In the rows, zero is written as 128.
One turn moves every row onto another: examples first, then more rows asked:
rinib: [ 99 127 110 116 101 134 119 121 141 124 158 127 134 116]
Pamag: [144 121 161 107  91 120 109 114 111 141 116 140 147 140]
kopu: [126 149  95 123 108 114 118 135 118 116 154 105 125 108]
dila: [119 152 107 135  98 111 131 132 123 117 161  99 125 116]
zami: [142 118 159 126 100 159 148 121  79 125 118 117 131 126]
zoluv: [ 98 118 117 108  90 126 110 123 129 128 166 119 134 116]
Fesuk: [169 108 146 134 106 127 129 132  83 121 132 106 150 109]
baz: [168 116 152 127  97 133 126 134  85 124 141 104 159 106]
zir: [118 104 101 127 122 129 124 142 115 114 147 107 111 127]
rupi: [109 126 136 141 115 120 118 137 148 133 144  94 119 137]
vaget: [131 145 102 119  97 121 115 142 107 118 163  93 123 108]
tuf: [149 125 158 102  84 116 107 121 100 126 132 122 161 101]
gasa: [154 144 167 113  96 142 126 123 110 133 110 125 129 149]
pilo: [141 116 156 109  87 123 115 107 116 135 123 147 152 132]
rike: [ 99 121 110 121  89 146 111 127 142 118 147 115 131 113]
kigef: [150 142 163 118  96 145 137 124 100 141 109 127 129 146]
nir: [150 127 161 100  87 121 114 121  98 114 139 117 158  99]
lepom: [172 116 146 135  98 139 125 130  83 118 138 102 153 115]
Pap: [101 143 117 130 103 136 118 136 118 122 116  92 102 112]
gura: [141 116 160 114  87 119 104 105 109 134 121 136 151 136]
Lom: [152 117 153 128  99 161 146 129  79 129 122 115 138 121]
ril: [112 139 131 137  96 127 105 128 144 148 145 102 123 146]
sotik: [115 110 107 137 131 123 123 138 106 123 139  97 113 115]
Miv: [102 137 127 129 117 150 120 141 128 128 120  91 106 110]
lanim: [157 134 149 102  86 114 116 123  99 117 133 124 156  98]
zume: [146 119 160 125 102 161 145 129  87 127 109 113 131 115]
Nuv: [109 138 129 147 110 133 117 128 151 142 142 103 127 136]
vora: [154 142 167 126  95 142 132 122 117 141 110 125 135 145]
sinil: [100 137 133 118 106 155 121 142 121 134 125  93  98 124]
ruzu: [116 107 111 140 120 132 126 139  95 130 147  90 109 126]

nir goes to gura
vora goes to zume
Now find these:
dila goes to rike
vaget goes to zoluv
tuf goes to Pamag
Nuv goes to Miv

One turn moves every row onto another: examples first, then more rows asked:
vafam: [109 121 115 116 153 148 108 135 118 115 162 145 111 142  96 101 110  84
 133]
Mebog: [136  92 100 155 161 133  90 120 135 110 149 140 122 117 112 128 119  81
 127]
Kerov: [ 91 120 121 110 130 140 107 103  74 124 160 113  92 144 132 155 123  79
 154]
vok: [ 93 100 127 158 146 104  95 139 120 103 158 134 104 145 151 123 100 107
 144]
biz: [102 108 103 145 125 122  80 110  98 137 133 113  78 110 154 131 102 120
 170]
gigem: [133 115 143 122 132 161 109 110  97 143 137 103 106 129 130 134 120  60
 142]
bof: [ 91 103 119 154 144 113  93 147 119 105 162 127  97 146 148 110  97 105
 150]
kigal: [117 135 135 145 152 115  91 127 106 135 149 134 105 156 113 134  86  90
 133]
budi: [ 94 104 122 123 137 112  93 120 103 157 127 111  83 110 148 140 113 105
 169]
zegos: [125  91 107 134 133 158  79  92 102 129 137 104  95 122 108 118 155 118
 138]
pusuz: [136 120 137 113 118 147 112 109 113 138 146 103 106 121 128 111 120  66
 145]
zeg: [121  85 110 143 186 136  78 121 109 107 148 144  83 133 123 120  96 116
 143]
kulo: [106 119 113 122 146 137 111 126 115 109 162 148 124 143  98 107 114  84
 126]
Busun: [118  89 107 142 179 127  81 116 106 103 149 153  92 129 127 112 103 124
 139]
famon: [ 84 114 142 111 124 135 108 100  95 113 161 111  81 141 130 156  96  93
 148]
rima: [129  94  90 157 158 136  92 133 136 106 154 130 113 116 110 126 121  78
 132]
Gano: [ 76  83 131 132 145 150  82 106 122 112 130 125  73 106 146 136 141 111
 135]
dupod: [ 78 112 128 116 123 125 123 119  90 121 161  98  91 131 136 155 115  99
 149]
Niket: [112 101  93 125 132 164 100  95  88 116 140 105  98 112 105 106 140 104
 124]
vezoz: [126 112  97 135 136 160 103  88 102 108 144 109  87 112  98 132 145 106
 130]
rak: [103  69 132 136 147 160 101 103 130 105 122 129  80 102 142 121 123 104
 151]
vur: [115 131 132 149 151 120  90 134 116 131 155 121  98 155 106 143  87  87
 133]
zadev: [101 111 119 124 143 132  75 114  95 148 134 118  71 104 160 128 107 121
 153]
nirid: [121  94 137 116 131 145 107  99 101 126 140  92 104 124 125 113 130  55
 127]
vetep: [100  62 128 142 140 161  87 106 130 114 132 114  94 105 140 145 133 110
 141]

Busun goes to kulo
bof goes to rima
vezoz goes to famon
Now find these:
dupod goes to vetep
nirid goes to budi

One turn moves every row onto another: examples first, then more rows asked:
pufef: [118 152 117 113 152 131 116 142 120 148 106 140 122 131 137 121 105 101
 142 132 127  95 156 107 128 128]
Kos: [119 149 113 127 146 127 109 131 149 138 100 159 122 129 137 123 117 118
 139 119 144  83 136 105 123 130]
Dos: [134 110 136 133 131 131 126 133  94 117 159  98 123 117 142 133 130 137
 119 141  95 149 116 121 145 129]
Bizet: [125 114 122 147 126 132 110 137 120 116 140 125 120 125 133 136 153 157
 103 149 106 134  99 116 153 114]
zipu: [123 111 137 132 133 142 118 132  96 136 131 104 125 120 139 145 137 134
 118 141  94 154 108 121 158 119]
Dasu: [120 107 155 137 131 130 109 113 135 107 137 135 134 112 114 138 146 157
 118 121 110 152 107 129 157 128]
lalak: [136 148 135 108 145 136 149 130 125 140 106 129 142 123 134 129 106 101
 136 114 150 112 163 128 116 149]
von: [118 109 136 146 116 120 115 131 119 112 136 122 123 124 137 135 153 159
 113 139 109 136  86 113 138 124]
Mikup: [116 114 139 139 135 129  98 126 124 110 136 132 129 120 125 136 149 161
 117 132 100 142 102 113 161 122]
gesat: [118 110 143 133 121 124 125 137  94 119 141 106 124 124 136 134 142 142
 116 148  95 147 105 117 142 124]
Lidav: [119 149 140 110 146 127 145 118 138 139 105 141 130 119 128 130 112  93
 136 116 140 107 160 140 113 132]
mes: [129 140  90 126  97 135  96 122 137 127 164 115 120 137 142 119 110 119
 150 141 137 144 143 124 130 138]
dorug: [137 136 100 125  96 131 100 107 152 123 162 117 112 130 131 117 116 119
 147 131 143 151 139 134 123 142]
sotu: [129 139  89 132  95 133  93 118 149 123 162 123 120 136 141 120 116 126
 150 136 144 139 135 124 127 139]
tib: [122 112 127 148 129 137 106 128 121 128 125 122 123 121 144 147 151 155
 115 133 108 138  85 112 154 118]
teman: [114 159 123 110 153 126 134 134 120 145 104 135 124 128 141 126 114  95
 135 131 125  97 157 121 119 124]
Zagu: [133 156 111 133 140 137 120 138 149 146 101 154 125 133 140 126 127 120
 133 116 140  82 129 107 115 132]
zifim: [120 107 160 127 134 134 116 118 117 113 142 122 136 113 112 137 136 144
 120 127 100 162 122 133 160 127]
Mapu: [126 138 136 122 141 128 126 115 160 135 104 160 130 119 122 126 109 109
 141 105 156  99 147 129 118 139]
luton: [129 101 147 146 122 137 119 109 140 122 126 129 130 111 128 150 147 151
 116 117 124 150  90 134 148 127]
tagif: [130 158 112 111 146 129 129 141 118 150 108 127 131 133 147 123 114 110
 134 126 119  94 160 103 118 135]
Fak: [128 111 136 132 130 137 125 138  98 123 147 108 124 120 125 136 138 137
 106 153  95 152 122 128 155 118]
mig: [133 143  90 125 100 131  93 117 141 127 162 113 109 135 140 115 117 120
 145 141 133 146 138 123 127 137]
dod: [124 100 155 143 111 122 128 116 131 108 138 125 129 114 124 138 148 153
 115 125 121 148  94 133 133 132]
Dizef: [140  98 154 135 123 131 137 114 118 109 160 108 128 107 129 137 129 137
 120 123 113 158 116 141 138 138]
Borut: [118 150 130 123 143 122 134 115 158 133 100 157 128 121 132 130 125 109
 133 110 151  92 141 131 110 131]
gaf: [136 139  99 121  99 133 100 112 141 127 164 110 111 132 134 116 112 114
 147 138 135 153 145 132 126 140]
dopi: [133 159 116 118 147 142 129 149 118 156 106 135 126 134 141 124 114 101
 135 128 122  94 150 108 120 130]
zod: [134 140  91 129  97 130  92 111 153 124 161 120 110 133 137 116 120 125
 145 135 141 144 133 125 124 139]
Nuf: [138 146 137 105 141 131 148 124 129 146 112 127 138 121 130 127 106 100
 137 111 132 111 172 128 112 145]
pofar: [140 147 140 112 141 144 146 131 130 152 109 135 133 124 124 128 106  92
 138 114 134 110 161 133 115 139]
rim: [131 113 121 150 128 126 111 133 115 111 153 115 119 120 150 133 145 157
 116 136 106 131  93 108 143 126]
raza: [112 160 113 123 149 122 123 131 140 139  99 151 122 130 145 127 127 111
 132 125 136  84 138 113 116 123]
luk: [132 134  98 129  93 134  99 111 152 122 163 122 122 131 135 122 112 122
 151 131 149 146 140 133 125 142]
Kodef: [129 159 114 113 150 135 133 146 113 144 104 127 136 132 149 125 113 109
 134 128 139  98 153 106 121 141]
popet: [116 115 145 129 139 132 107 131 105 116 141 119 131 120 123 135 140 148
 119 138  90 153 117 117 165 121]
lenas: [136 146 131 122 140 132 141 122 151 131 101 147 142 122 135 130 118 118
 133 104 166 100 144 125 112 151]
Pagiv: [130 100 158 131 127 143 132 114 115 130 132 110 132 110 124 149 133 132
 120 124 111 166 112 143 151 128]
mek: [138 102 140 151 120 126 122 113 139 103 153 125 125 110 136 137 144 158
 116 118 124 140  93 128 136 135]
Zibag: [129 157 110 127 145 130 125 138 140 135  98 145 135 132 150 127 125 125
 132 118 155  86 134 104 116 143]
ruvap: [141 145 136 127 135 139 137 122 160 142 104 155 133 121 124 130 119 111
 134 102 152  98 140 131 110 141]
Vit: [131 136  99 123  95 136 103 115 141 126 165 115 122 133 135 120 107 115
 152 136 141 150 147 133 128 142]
gato: [132 103 140 149 119 131 120 118 143 108 141 135 126 114 119 140 152 158
 103 131 124 142  99 135 145 124]
dop: [139 143 133 121 134 126 139 113 162 136 106 148 138 119 130 129 120 119
 133  98 150  99 149 126 106 147]
nub: [124 100 161 130 116 126 137 122 107 115 143 108 130 114 122 137 136 137
 117 134 107 160 112 137 137 131]
rap: [125 141 139 107 147 133 133 125 130 144 110 140 129 120 121 124  97  91
 144 118 138 110 167 130 123 136]
zemak: [131 155 108 127 140 124 121 131 150 140 103 148 130 130 147 125 128 129
 130 113 138  82 138 101 112 138]
nor: [135 101 155 134 122 137 135 119 122 115 147 117 130 110 111 140 137 138
 107 135 114 161 122 148 148 126]

nor goes to Fak
Dasu goes to zifim
Now find these:
Dizef goes to Dos
Pagiv goes to zipu
lenas goes to lalak
Zagu goes to ruvap
dod goes to nub
Kos goes to Mapu
gaf goes to mig
Borut goes to Lidav
mes goes to sotu
tagif goes to zemak

